In the data rows, the value 128 means zero.
Here is a table of points, one per row:
[121, 189, 143, 113, 101, 159, 117, 123, 174, 92, 197, 152, 188, 166, 140, 168, 182, 118, 121, 122, 86, 171, 132, 145, 118, 139, 144, 114, 140, 95, 80, 89, 141, 157, 100, 147]
[90, 152, 134, 145, 94, 134, 136, 169, 147, 142, 93, 155, 135, 118, 82, 162, 117, 142, 132, 122, 123, 132, 109, 153, 136, 133, 141, 149, 142, 128, 190, 126, 135, 154, 123, 153]
[137, 140, 46, 131, 79, 115, 108, 96, 106, 159, 154, 106, 135, 112, 115, 115, 129, 162, 114, 183, 146, 146, 114, 120, 145, 163, 114, 100, 112, 88, 119, 124, 107, 110, 167, 116]
[120, 122, 114, 155, 135, 113, 145, 146, 143, 110, 116, 138, 96, 184, 155, 115, 82, 125, 121, 149, 73, 157, 140, 155, 150, 159, 109, 149, 115, 143, 118, 113, 113, 136, 184, 98]
[97, 92, 144, 113, 145, 157, 121, 121, 113, 126, 109, 160, 125, 102, 179, 138, 87, 129, 88, 157, 152, 89, 116, 130, 135, 161, 124, 102, 153, 120, 134, 111, 217, 118, 111, 139]
[37, 148, 83, 129, 118, 118, 152, 163, 183, 114, 57, 127, 168, 114, 138, 143, 159, 155, 95, 149, 118, 144, 131, 117, 118, 82, 96, 143, 129, 91, 104, 123, 118, 140, 140, 169]
[144, 129, 156, 130, 177, 116, 143, 123, 141, 108, 116, 103, 138, 140, 125, 126, 108, 123, 97, 160, 173, 159, 141, 132, 120, 165, 97, 146, 113, 132, 125, 139, 133, 141, 113, 139]
[153, 163, 192, 55, 184, 69, 153, 129, 69, 218, 87, 165, 83, 162, 165, 109, 134, 170, 123, 130, 157, 119, 149, 99, 163, 87, 153, 119, 106, 161, 127, 81, 133, 65, 120, 147]
[138, 67, 114, 171, 129, 131, 146, 141, 179, 143, 158, 107, 115, 118, 162, 55, 172, 123, 152, 151, 119, 149, 128, 148, 139, 91, 143, 150, 131, 110, 132, 148, 147, 99, 193, 145]
[120, 136, 88, 151, 120, 199, 211, 168, 133, 121, 142, 157, 131, 150, 95, 144, 101, 159, 129, 172, 127, 127, 176, 99, 153, 136, 128, 112, 106, 128, 141, 107, 140, 142, 156, 128]
[117, 152, 135, 168, 133, 163, 115, 121, 119, 57, 182, 137, 71, 109, 169, 139, 121, 123, 101, 97, 146, 117, 94, 162, 128, 75, 132, 145, 95, 101, 115, 104, 120, 132, 92, 163]
[105, 78, 137, 28, 136, 103, 142, 74, 114, 74, 106, 176, 171, 83, 105, 163, 83, 39, 116, 171, 128, 142, 108, 130, 89, 106, 138, 84, 61, 118, 66, 170, 157, 232, 93, 119]
[141, 116, 149, 112, 87, 82, 141, 97, 97, 148, 141, 105, 141, 55, 89, 133, 148, 119, 102, 67, 92, 142, 140, 100, 140, 152, 113, 118, 94, 118, 138, 170, 108, 114, 134, 108]
[141, 92, 121, 123, 204, 128, 125, 248, 34, 114, 100, 116, 56, 121, 164, 100, 126, 180, 105, 130, 160, 128, 118, 96, 107, 123, 156, 107, 125, 97, 148, 107, 172, 137, 174, 87]
[124, 101, 138, 126, 168, 130, 66, 150, 100, 127, 113, 118, 114, 86, 107, 139, 123, 61, 121, 221, 112, 116, 99, 133, 126, 146, 120, 129, 158, 81, 137, 182, 93, 139, 123, 140]
[113, 142, 154, 129, 147, 151, 132, 113, 146, 132, 115, 88, 152, 106, 175, 144, 128, 172, 217, 105, 170, 95, 157, 158, 175, 140, 130, 128, 45, 131, 198, 150, 134, 145, 158, 89]
[156, 115, 87, 160, 110, 91, 155, 122, 131, 129, 182, 145, 147, 159, 159, 139, 160, 148, 93, 95, 103, 120, 178, 113, 116, 130, 118, 132, 148, 151, 149, 113, 140, 110, 143, 173]
[118, 116, 167, 144, 147, 129, 140, 134, 97, 80, 118, 80, 131, 163, 158, 153, 108, 93, 159, 171, 146, 92, 88, 104, 90, 134, 116, 142, 160, 137, 86, 167, 95, 124, 114, 87]
[194, 142, 126, 95, 150, 102, 130, 114, 162, 178, 102, 134, 82, 74, 142, 78, 102, 85, 164, 113, 66, 115, 167, 104, 118, 91, 156, 94, 103, 174, 126, 100, 106, 131, 151, 93]
[183, 192, 126, 112, 27, 162, 6, 61, 58, 126, 91, 187, 191, 163, 99, 97, 156, 93, 136, 129, 241, 59, 193, 128, 133, 117, 124, 127, 176, 126, 49, 4, 143, 61, 198, 183]
[157, 181, 149, 208, 124, 144, 167, 43, 165, 181, 139, 179, 157, 151, 133, 113, 112, 124, 156, 47, 83, 121, 99, 149, 63, 101, 193, 142, 45, 97, 127, 176, 168, 92, 119, 144]
[109, 146, 114, 128, 154, 164, 121, 133, 76, 113, 88, 118, 95, 144, 104, 158, 166, 107, 135, 112, 125, 160, 105, 119, 61, 123, 122, 140, 155, 145, 118, 155, 111, 119, 113, 180]
[109, 103, 147, 145, 160, 115, 116, 108, 181, 83, 138, 143, 80, 127, 127, 119, 95, 128, 149, 71, 121, 111, 120, 96, 156, 194, 97, 119, 140, 176, 125, 121, 123, 145, 64, 101]
[107, 78, 135, 155, 126, 100, 128, 153, 156, 136, 85, 79, 145, 121, 89, 161, 119, 149, 98, 108, 98, 132, 142, 143, 150, 115, 90, 137, 157, 177, 77, 169, 118, 74, 140, 105]
[121, 136, 112, 147, 157, 98, 156, 161, 141, 141, 109, 125, 191, 87, 131, 118, 192, 100, 137, 148, 158, 141, 96, 130, 128, 138, 122, 123, 163, 106, 92, 159, 72, 96, 99, 129]
[119, 188, 114, 165, 81, 118, 124, 117, 131, 181, 168, 148, 118, 109, 182, 120, 128, 106, 134, 124, 144, 137, 90, 136, 124, 118, 89, 90, 153, 211, 129, 134, 159, 123, 45, 98]
[171, 82, 171, 72, 101, 112, 91, 180, 91, 127, 176, 94, 126, 146, 1, 74, 91, 173, 126, 106, 71, 109, 94, 184, 178, 166, 210, 153, 202, 174, 158, 114, 89, 237, 84, 167]
[150, 134, 112, 113, 128, 165, 124, 131, 160, 115, 139, 47, 130, 139, 89, 112, 137, 118, 130, 104, 124, 138, 132, 141, 129, 129, 110, 134, 113, 123, 179, 146, 124, 98, 164, 131]
[142, 123, 108, 133, 95, 139, 114, 142, 145, 118, 127, 142, 148, 155, 143, 162, 134, 156, 146, 135, 146, 142, 91, 83, 145, 128, 94, 168, 135, 141, 140, 133, 147, 120, 130, 122]
[116, 119, 117, 124, 121, 143, 123, 79, 158, 114, 159, 130, 88, 158, 139, 151, 140, 148, 136, 135, 167, 137, 129, 131, 112, 100, 141, 116, 145, 105, 177, 107, 104, 135, 134, 106]
[118, 95, 135, 89, 131, 120, 121, 108, 120, 160, 160, 108, 119, 146, 109, 118, 127, 142, 135, 83, 94, 119, 194, 128, 122, 122, 148, 156, 148, 85, 164, 129, 102, 140, 88, 64]
Along one direction, these points spread out more than along any other. Take the direction at right angles to it along which they spread out most. Then take the direction at right angles to both along which they spread out most. Go by this last direction. For each point below, how far along it does it lie, from 0 to 99? 50 is the average, and the first point above lies past it. One standard deviation of the points above along it is 16.
[156, 115, 87, 160, 110, 91, 155, 122, 131, 129, 182, 145, 147, 159, 159, 139, 160, 148, 93, 95, 103, 120, 178, 113, 116, 130, 118, 132, 148, 151, 149, 113, 140, 110, 143, 173] 38
[137, 140, 46, 131, 79, 115, 108, 96, 106, 159, 154, 106, 135, 112, 115, 115, 129, 162, 114, 183, 146, 146, 114, 120, 145, 163, 114, 100, 112, 88, 119, 124, 107, 110, 167, 116] 52
[150, 134, 112, 113, 128, 165, 124, 131, 160, 115, 139, 47, 130, 139, 89, 112, 137, 118, 130, 104, 124, 138, 132, 141, 129, 129, 110, 134, 113, 123, 179, 146, 124, 98, 164, 131] 40
[37, 148, 83, 129, 118, 118, 152, 163, 183, 114, 57, 127, 168, 114, 138, 143, 159, 155, 95, 149, 118, 144, 131, 117, 118, 82, 96, 143, 129, 91, 104, 123, 118, 140, 140, 169] 72
[120, 122, 114, 155, 135, 113, 145, 146, 143, 110, 116, 138, 96, 184, 155, 115, 82, 125, 121, 149, 73, 157, 140, 155, 150, 159, 109, 149, 115, 143, 118, 113, 113, 136, 184, 98] 43
[118, 116, 167, 144, 147, 129, 140, 134, 97, 80, 118, 80, 131, 163, 158, 153, 108, 93, 159, 171, 146, 92, 88, 104, 90, 134, 116, 142, 160, 137, 86, 167, 95, 124, 114, 87] 69
[144, 129, 156, 130, 177, 116, 143, 123, 141, 108, 116, 103, 138, 140, 125, 126, 108, 123, 97, 160, 173, 159, 141, 132, 120, 165, 97, 146, 113, 132, 125, 139, 133, 141, 113, 139] 58
[142, 123, 108, 133, 95, 139, 114, 142, 145, 118, 127, 142, 148, 155, 143, 162, 134, 156, 146, 135, 146, 142, 91, 83, 145, 128, 94, 168, 135, 141, 140, 133, 147, 120, 130, 122] 53
[120, 136, 88, 151, 120, 199, 211, 168, 133, 121, 142, 157, 131, 150, 95, 144, 101, 159, 129, 172, 127, 127, 176, 99, 153, 136, 128, 112, 106, 128, 141, 107, 140, 142, 156, 128] 45
